In the rows, zero is written as 128.
The same turns and mirrors carry the whole set onto itself and the rows of a family onto each other. Which other rows belong to the same family as each row named below? List them in the order they appear above.
These 18 rows form 3 families of 6 rows each.
j889: 132  143  89  128  111  108  96  131  69  126  109  117  141  137  131  185  153  112  98  117  125  139  97  111  150
j730: 120  122  149  106  122  144  105  118  163  125  134  129  151  87  79  161  92  116  145  81  135  133  143  79  161
j769: 128  170  134  145  105  163  148  155  151  131  113  186  149  114  164  106  150  130  122  78  144  105  109  119  119
j12: 130  160  137  130  118  151  150  142  143  126  93  176  165  133  160  109  148  152  127  80  142  89  111  126  115
j580: 130  115  105  128  112  152  140  160  135  150  98  122  109  127  162  83  177  126  129  121  71  102  102  120  132
j505: 128  132  100  136  104  107  105  127  80  119  109  106  150  128  125  182  156  110  96  127  113  138  87  107  154
j153: 125  97  94  98  145  68  100  100  114  146  138  121  139  141  100  130  110  155  109  139  130  115  99  85  145
j350: 110  122  141  94  114  160  105  112  164  127  125  118  157  80  95  155  88  119  138  78  102  141  137  90  140
j484: 132  155  146  139  94  140  155  140  151  127  91  168  159  125  174  120  160  151  130  86  145  99  102  127  119
j123: 138  109  115  129  96  141  143  160  113  148  111  122  115  153  167  91  174  140  113  119  84  94  113  138  138
j24: 132  136  173  114  113  165  125  106  179  145  137  106  96  139  142  131  98  128  127  129  157  144  146  121  136
j348: 138  143  169  111  131  160  118  104  169  143  151  129  105  141  142  129  83  118  120  125  158  134  144  119  132
j211: 127  128  85  126  119  109  93  151  73  115  126  131  155  116  138  166  166  120  104  115  117  130  105  108  165
j47: 143  142  172  112  97  156  130  122  184  163  136  116  114  129  145  119  77  140  126  127  144  130  138  119  130
j41: 134  125  106  116  110  152  126  160  121  147  108  133  93  130  173  93  175  114  129  116  79  100  121  134  125
j474: 121  90  108  112  125  65  99  112  112  150  133  102  134  144  90  137  107  144  120  144  114  121  119  87  145
j113: 132  98  84  91  139  74  99  97  103  148  147  128  134  136  91  125  118  139  120  128  113  104  106  85  141
j817: 104  116  153  106  113  141  106  105  178  131  115  113  167  75  98  149  80  121  132  82  109  131  129  89  140

Which other rows belong to the same family as j153? j889, j12, j580, j350, j24
Which other rows belong to the same family as j505? j484, j348, j41, j113, j817

The same turns and mirrors carry the whole set onto itself and the rows of a family onto each other. Which other rows belong to the same family as each row named below? List them in the order they appear above.
These 40 rows form 5 families of 8 rows each.
j208: 131  146  129  105  114  161  88  115  105  116  152  110  135  118  159  151  161  97  127  157  156  149  147  101  168  120  132  159  129  137  129  100  81  118  108  100  125  127  173  151  163  110  100  117  118  135  168  119  167  147  153  106  112  125  105  138  148
j224: 112  163  160  130  144  143  126  123  139  98  98  112  125  136  143  117  85  107  153  167  141  131  128  153  166  108  162  122  164  118  135  139  121  132  152  134  140  128  90  115  103  158  164  151  120  135  165  109  161  95  62  126  93  159  149  155  91
j488: 120  122  124  78  140  105  181  96  164  134  105  177  149  155  135  101  146  135  111  145  139  158  147  131  122  119  138  156  151  163  146  106  118  124  131  86  117  163  155  112  158  118  171  126  101  110  115  95  148  149  125  134  164  131  151  131  113
j920: 104  137  128  161  166  86  168  116  141  129  152  152  154  155  97  112  117  127  129  146  149  113  97  113  122  151  147  151  112  166  133  119  104  141  144  92  128  162  163  152  125  141  149  103  122  159  133  82  100  90  124  163  155  167  125  137  99
j656: 157  97  176  128  103  153  77  168  116  112  105  120  137  102  90  170  108  121  122  137  104  125  162  106  110  140  115  103  121  118  90  133  158  120  102  107  163  112  117  141  134  103  143  132  91  122  126  121  151  136  141  173  130  86  120  163  143
j359: 125  146  119  189  141  111  150  141  105  111  155  95  141  158  100  131  132  147  130  119  165  110  103  77  108  143  136  114  105  146  136  104  124  132  142  123  110  129  164  142  100  133  97  80  126  138  126  139  96  104  163  153  139  132  108  97  128
j436: 146  180  120  114  92  132  94  95  115  133  156  135  104  132  142  150  110  140  121  167  127  129  124  136  168  106  131  188  132  144  150  133  131  111  156  92  154  145  162  122  133  90  107  96  93  114  128  99  114  159  91  125  152  163  99  117  166
j647: 120  127  85  116  118  121  144  138  125  109  93  106  144  157  136  111  149  136  132  118  159  182  133  96  94  111  126  122  127  115  153  98  154  130  118  118  98  144  140  104  130  125  92  100  93  94  105  158  142  151  158  116  142  103  108  76  124
j837: 114  140  166  106  118  152  121  165  134  81  93  111  116  111  103  137  84  107  126  167  105  161  135  122  121  132  132  97  124  129  143  155  159  137  117  103  171  116  112  129  128  123  189  127  110  135  120  135  155  97  104  124  98  122  109  209  98
j805: 147  159  135  124  114  123  121  133  133  125  136  114  121  130  96  146  70  142  124  180  138  134  141  114  110  125  134  135  120  175  140  141  160  88  110  110  188  118  142  104  117  60  149  132  85  136  82  124  136  126  99  157  162  144  123  151  142
j673: 144  162  134  184  123  101  155  128  117  130  159  117  125  161  89  133  101  144  127  156  149  95  93  90  129  129  146  151  112  170  136  130  126  127  154  93  137  124  172  139  86  126  125  92  109  126  128  91  87  119  128  176  157  159  118  118  111
j654: 139  137  137  166  147  139  96  124  110  129  118  98  147  144  139  134  120  137  146  113  168  117  163  131  122  123  134  104  144  116  105  96  129  110  134  175  114  116  97  115  103  118  84  136  107  131  134  139  144  128  111  155  120  121  145  62  158
j640: 157  172  146  158  127  134  113  110  120  138  133  97  126  152  132  136  91  131  148  169  171  101  147  126  154  100  156  138  160  152  117  118  119  92  139  150  143  99  125  103  88  105  114  152  102  126  142  112  151  134  84  156  134  152  161  95  135
j914: 100  157  122  85  150  122  123  83  139  129  146  170  127  133  157  121  143  123  112  156  128  147  142  161  154  139  133  173  129  150  155  120  100  131  151  101  134  171  154  137  175  102  151  103  115  147  130  105  129  124  91  99  135  171  112  145  153
j918: 106  124  133  114  146  114  96  157  137  111  93  126  125  117  94  125  78  117  142  167  112  150  125  143  85  145  131  108  112  113  123  166  180  134  126  115  180  151  103  118  149  108  163  119  89  141  100  146  133  85  83  127  142  146  104  169  119
j821: 155  124  185  151  118  156  82  141  114  113  95  116  128  122  128  152  105  120  141  130  120  98  150  139  157  109  141  109  162  84  86  131  135  133  155  140  127  113  83  125  99  158  128  138  108  108  175  107  150  130  94  160  103  115  149  119  127
j157: 123  173  154  104  105  161  101  133  108  102  122  120  79  135  151  136  133  101  116  171  108  149  129  132  164  117  132  142  130  115  154  159  124  154  167  97  133  117  149  142  142  136  154  86  114  109  167  132  137  129  101  80  83  154  87  171  122
j308: 105  132  160  113  119  159  104  129  119  107  129  158  119  140  158  134  156  100  92  110  101  174  169  145  138  144  105  137  115  115  151  119  113  168  145  106  102  118  135  175  140  134  142  85  115  123  144  104  128  154  119  115  73  128  82  126  145
j349: 167  153  123  113  76  122  146  122  128  127  105  125  111  157  119  131  109  147  119  166  130  140  120  102  137  82  138  164  149  142  149  135  162  114  145  80  139  128  158  90  104  114  128  108  76  66  116  106  131  179  123  148  168  127  126  111  118
j684: 100  128  162  144  151  145  117  133  137  91  90  129  145  133  147  121  104  119  136  101  122  147  155  166  136  128  133  97  152  91  133  114  135  152  151  154  105  134  65  131  100  167  144  130  122  134  143  112  141  111  79  140  75  125  135  112  120
j491: 130  136  118  136  126  132  109  148  121  114  130  93  145  124  100  146  102  144  129  136  151  149  153  104  86  142  118  104  109  153  136  110  161  93  93  135  161  123  131  113  126  65  110  124  94  142  70  157  138  123  135  151  149  112  111  116  162
j480: 105  156  131  143  172  116  141  95  149  135  129  134  152  157  150  106  97  125  141  145  171  138  157  160  130  125  151  135  150  156  138  104  109  111  135  158  127  133  103  118  111  110  135  153  112  156  118  102  146  111  67  147  123  166  155  91  127
j358: 115  159  94  123  113  140  94  110  108  112  152  112  134  129  156  144  140  133  122  125  150  165  139  123  137  124  117  158  112  126  160  95  125  121  126  121  120  150  149  137  137  96  70  88  107  130  112  136  124  153  128  111  125  133  80  79  178
j196: 102  126  117  164  159  86  132  143  123  112  125  124  141  138  91  116  109  123  152  146  139  109  68  113  114  146  148  132  111  111  118  143  138  156  159  100  134  179  140  141  130  168  125  86  117  144  148  120  96  67  122  139  152  162  108  139  90
j533: 111  157  144  161  124  120  159  149  119  76  128  104  123  135  99  130  108  127  136  149  127  117  72  95  150  125  152  121  123  126  150  139  127  154  163  88  127  146  146  141  98  180  155  85  135  130  160  115  106  80  132  133  113  147  109  175  80
j529: 137  128  148  166  146  125  146  135  109  109  151  102  148  138  99  141  158  128  130  135  159  89  110  69  135  146  144  112  122  151  108  102  90  128  136  107  115  132  173  151  130  149  130  102  138  143  166  125  128  93  182  147  136  118  138  150  114
j553: 141  120  152  118  127  156  112  146  126  106  129  100  154  106  106  158  128  122  124  143  148  140  167  89  114  141  127  101  122  159  114  101  123  93  75  119  157  111  143  131  147  81  141  145  110  150  112  138  174  122  160  150  130  90  135  166  144
j613: 150  105  171  174  127  117  123  145  109  117  132  135  140  129  85  149  140  137  123  117  114  76  107  95  131  143  132  119  122  118  92  128  123  150  158  92  119  141  150  158  119  166  134  88  121  121  169  99  99  112  159  179  144  116  127  140  120
j876: 163  89  151  113  102  117  107  147  124  147  79  157  123  152  109  127  144  116  121  142  107  133  142  117  106  111  123  143  138  98  90  147  160  153  145  83  118  132  138  128  142  145  133  108  69  65  152  101  136  173  136  156  160  106  128  111  111
j55: 147  115  155  123  102  148  48  138  97  138  130  143  119  121  139  156  151  98  121  137  111  129  149  124  144  130  113  160  118  94  93  136  121  149  137  97  127  126  148  164  155  126  97  98  92  107  172  102  136  163  131  134  119  122  90  115  153
j862: 123  107  99  95  147  94  119  132  131  135  75  143  128  150  120  98  141  128  142  150  132  144  113  132  88  119  134  129  137  90  114  146  169  146  156  108  125  178  129  97  171  139  125  98  82  92  130  155  135  120  121  104  177  132  124  113  116
j365: 101  136  133  106  156  114  138  125  159  121  123  149  143  131  108  120  85  126  120  162  131  157  150  144  94  153  132  126  116  169  145  132  148  112  108  112  174  145  127  123  146  76  177  138  98  162  76  119  139  97  87  142  149  151  123  165  127
j866: 141  115  129  87  126  136  145  128  133  122  98  123  145  142  134  118  169  102  132  166  161  150  140  82  133  107  144  134  150  139  111  110  103  123  107  85  115  131  170  120  164  135  141  137  104  100  162  123  189  144  173  115  142  101  149  151  92
j287: 104  145  116  103  143  122  75  120  115  123  116  139  101  132  150  121  137  113  132  151  115  141  120  161  126  138  123  144  116  89  132  157  144  156  176  117  137  170  131  131  175  129  122  75  102  125  144  151  116  107  88  78  129  166  83  128  150
j831: 111  126  162  171  129  123  163  144  125  82  129  142  143  138  101  136  128  140  109  93  105  121  109  111  131  146  128  110  117  127  148  114  127  164  158  97  101  144  133  163  96  176  154  76  137  133  142  96  89  106  142  166  106  121  109  142  106
j288: 113  122  141  106  119  133  177  136  147  104  84  160  128  170  140  103  148  128  96  109  113  188  159  128  105  123  117  117  132  129  167  115  146  162  145  101  88  123  132  129  117  146  168  95  103  86  111  117  134  160  132  128  104  107  114  113  104
j388: 139  134  174  142  145  163  120  119  126  109  117  107  152  133  148  140  135  120  134  125  159  116  174  123  158  120  146  102  165  131  105  87  90  114  123  152  110  106  108  129  116  136  135  156  130  139  168  114  175  123  124  148  93  107  170  121  134
j421: 110  109  173  121  120  155  115  169  136  84  96  133  139  110  106  146  106  119  106  111  93  172  168  130  100  153  110  87  112  121  136  126  161  144  106  115  140  117  98  151  122  121  170  116  106  136  101  123  142  122  125  154  92  92  102  165  129
j269: 140  159  129  91  103  136  158  140  127  100  82  104  93  157  128  111  133  119  130  182  133  154  111  100  136  91  150  125  153  126  155  152  145  138  156  88  129  121  153  93  131  149  166  105  100  74  149  149  156  130  129  89  127  130  129  166  84
j902: 117  146  128  148  157  109  94  122  133  134  100  124  131  142  133  111  74  120  167  157  146  118  124  167  126  117  153  132  146  100  112  145  151  128  160  150  145  149  84  107  109  137  119  139  94  133  139  119  132  98  49  141  137  172  140  97  115

Which other rows belong to the same family as j349? j488, j647, j876, j862, j866, j288, j269
Which other rows belong to the same family as j654? j224, j640, j821, j684, j480, j388, j902
Which other rows belong to the same family as j55? j208, j436, j914, j157, j308, j358, j287

The same turns and mirrors carry the whole set onto itself and the rows of a family onto each other. Which other rows belong to the same family as each row named below? List them in the order they appear above.
These 32 rows form 4 families of 8 rows each.
j456: 128  150  136  118  139  147  146  156  130  111  193  112  104  125  165  102  110  132  130  144  193  121  187  92  96  62  121  68  168  123  163  119  101  154  112  133  213  119  146  84  76  118
j134: 142  132  133  112  116  170  183  108  74  132  119  157  60  134  197  138  100  121  162  118  161  122  145  122  100  82  161  86  156  115  134  103  128  114  105  169  205  38  200  92  100  124
j775: 161  145  114  149  174  158  148  103  129  92  165  168  143  167  188  144  64  106  133  157  189  133  168  121  76  127  117  98  169  108  146  95  131  128  115  132  140  64  168  100  120  91
j6: 154  114  126  98  138  165  150  130  142  117  153  92  104  155  162  164  89  121  134  160  193  97  114  96  124  113  196  113  142  122  135  155  132  131  112  171  176  73  77  110  94  125
j352: 186  125  110  145  136  120  145  107  90  107  111  146  73  131  170  196  103  88  129  155  138  141  110  110  91  119  162  157  142  144  107  110  140  111  131  168  108  29  147  144  94  117
j65: 180  153  123  151  160  178  163  101  138  103  167  159  121  158  198  162  73  111  120  155  192  134  145  103  82  144  110  109  166  100  148  96  142  126  127  145  119  69  163  101  117  99
j170: 144  133  137  104  90  103  141  141  86  102  138  78  47  101  154  143  163  114  119  139  145  142  140  81  112  52  169  111  144  161  130  117  114  143  122  162  178  69  135  129  53  142
j289: 149  138  120  104  92  101  131  160  84  114  119  89  64  90  147  151  160  119  115  136  146  129  126  86  125  51  154  112  149  159  123  133  115  134  121  163  189  75  143  126  53  143
j566: 164  146  121  169  129  109  148  140  70  93  145  154  76  106  181  136  134  108  123  147  135  155  177  100  87  61  85  113  153  165  134  64  111  126  125  141  161  49  209  99  87  116
j982: 169  144  129  153  159  101  108  145  145  84  182  104  118  125  141  158  114  102  90  175  176  142  140  77  95  96  114  142  149  155  142  123  118  152  133  132  120  106  94  135  74  113
j97: 160  165  134  165  137  104  145  129  77  93  148  172  76  110  172  132  126  103  124  133  144  167  176  108  72  65  84  119  164  152  138  72  115  135  134  132  149  75  213  117  78  113
j774: 150  124  119  100  132  159  187  120  85  118  130  165  56  136  204  155  96  105  151  146  164  127  142  130  131  74  154  86  157  107  147  119  108  117  103  182  198  34  197  98  87  145
j470: 147  150  128  187  129  99  152  130  90  80  152  165  70  115  151  139  138  105  114  136  141  148  168  94  94  76  86  107  159  148  126  66  101  137  132  128  159  62  199  112  99  100
j796: 144  124  134  91  142  162  144  121  147  123  155  106  105  152  157  162  81  116  132  153  199  112  112  101  106  118  195  115  148  103  143  161  131  135  117  163  161  96  82  124  86  120
j163: 135  134  105  99  125  169  172  114  80  125  123  167  56  144  189  154  96  112  165  146  171  135  136  124  109  72  160  78  172  107  145  129  107  115  106  170  191  32  186  93  88  128
j543: 183  128  120  164  129  118  154  112  92  106  109  141  53  125  167  199  115  95  117  174  150  150  107  105  82  104  163  150  127  137  105  136  165  111  125  169  131  46  153  154  97  115
j701: 128  148  139  123  142  144  142  143  117  111  198  101  121  139  163  105  118  128  145  145  183  137  187  111  119  82  117  69  165  135  166  125  100  145  111  132  212  112  154  72  74  121
j132: 166  146  139  166  162  88  110  121  142  103  177  101  110  130  141  143  131  119  101  160  165  138  145  78  71  111  114  150  149  172  122  105  123  138  138  140  117  105  113  141  88  105
j907: 142  128  122  103  110  178  182  137  76  116  126  157  69  126  195  153  86  102  155  135  171  129  143  125  123  69  163  79  156  100  153  123  119  124  106  163  204  38  184  86  85  130
j91: 181  124  108  139  130  133  150  118  100  105  92  160  60  131  163  185  106  95  117  160  149  149  109  114  74  115  147  156  138  117  109  118  142  95  133  186  124  34  141  136  101  117
j339: 151  165  126  177  132  120  137  139  76  80  143  167  75  111  191  139  131  105  134  135  143  154  183  103  89  65  93  117  155  156  132  75  116  149  141  132  159  60  207  119  85  93
j737: 126  149  141  101  146  147  137  148  124  113  193  119  125  137  164  97  103  132  136  122  184  118  177  93  113  79  115  82  172  132  170  94  76  154  111  131  190  94  142  76  77  120
j244: 153  128  144  112  99  109  144  155  89  123  138  89  38  94  153  155  149  118  120  139  145  136  123  75  114  52  164  132  135  162  130  134  105  131  124  172  184  84  126  129  52  146
j728: 191  125  121  139  135  122  152  116  102  100  101  158  57  125  168  190  97  97  114  154  155  128  99  99  79  102  161  157  140  135  108  98  145  115  127  174  114  37  133  155  95  117
j458: 166  107  126  92  141  146  158  124  143  138  159  95  102  145  146  163  86  121  126  161  190  105  109  100  99  112  190  111  146  110  143  150  129  115  101  171  163  81  81  107  84  141
j184: 174  139  142  165  150  94  119  144  144  96  176  92  126  116  148  150  119  116  94  147  161  126  155  81  82  110  120  149  135  162  127  100  132  146  141  136  131  116  102  136  85  108
j219: 174  142  122  158  185  166  152  117  131  112  164  180  134  164  178  153  49  111  137  153  194  124  151  123  81  136  109  118  158  110  143  111  130  121  123  140  150  72  157  98  121  98
j802: 133  120  140  108  115  89  127  159  79  114  137  101  59  97  139  137  141  119  132  142  140  129  143  97  112  40  171  123  131  171  131  129  101  136  113  157  199  73  131  130  59  139
j706: 162  125  135  76  143  169  141  134  127  136  148  91  106  143  186  152  77  122  139  160  191  120  118  106  102  103  193  122  144  117  150  159  140  126  107  176  161  81  96  117  80  139
j729: 131  148  146  120  142  134  138  140  120  112  209  100  116  125  170  114  114  133  140  135  184  115  185  90  116  63  134  75  167  148  165  111  97  167  106  120  198  109  150  89  69  120
j800: 167  151  141  160  144  108  106  141  133  95  171  94  122  123  127  140  118  120  108  150  173  140  144  72  63  108  125  140  146  163  128  104  135  144  138  122  128  109  93  131  78  96
j110: 163  137  129  158  183  163  167  101  135  107  184  169  117  171  191  152  58  107  144  158  185  135  168  117  67  129  124  114  160  105  149  96  125  130  120  140  133  71  149  100  115  95

Which other rows belong to the same family as j701? j6, j170, j97, j774, j728, j219, j800
Which other rows belong to the same family as j982? j134, j65, j470, j543, j737, j802, j706
Which other rows belong to the same family as j132? j775, j566, j796, j907, j91, j244, j729

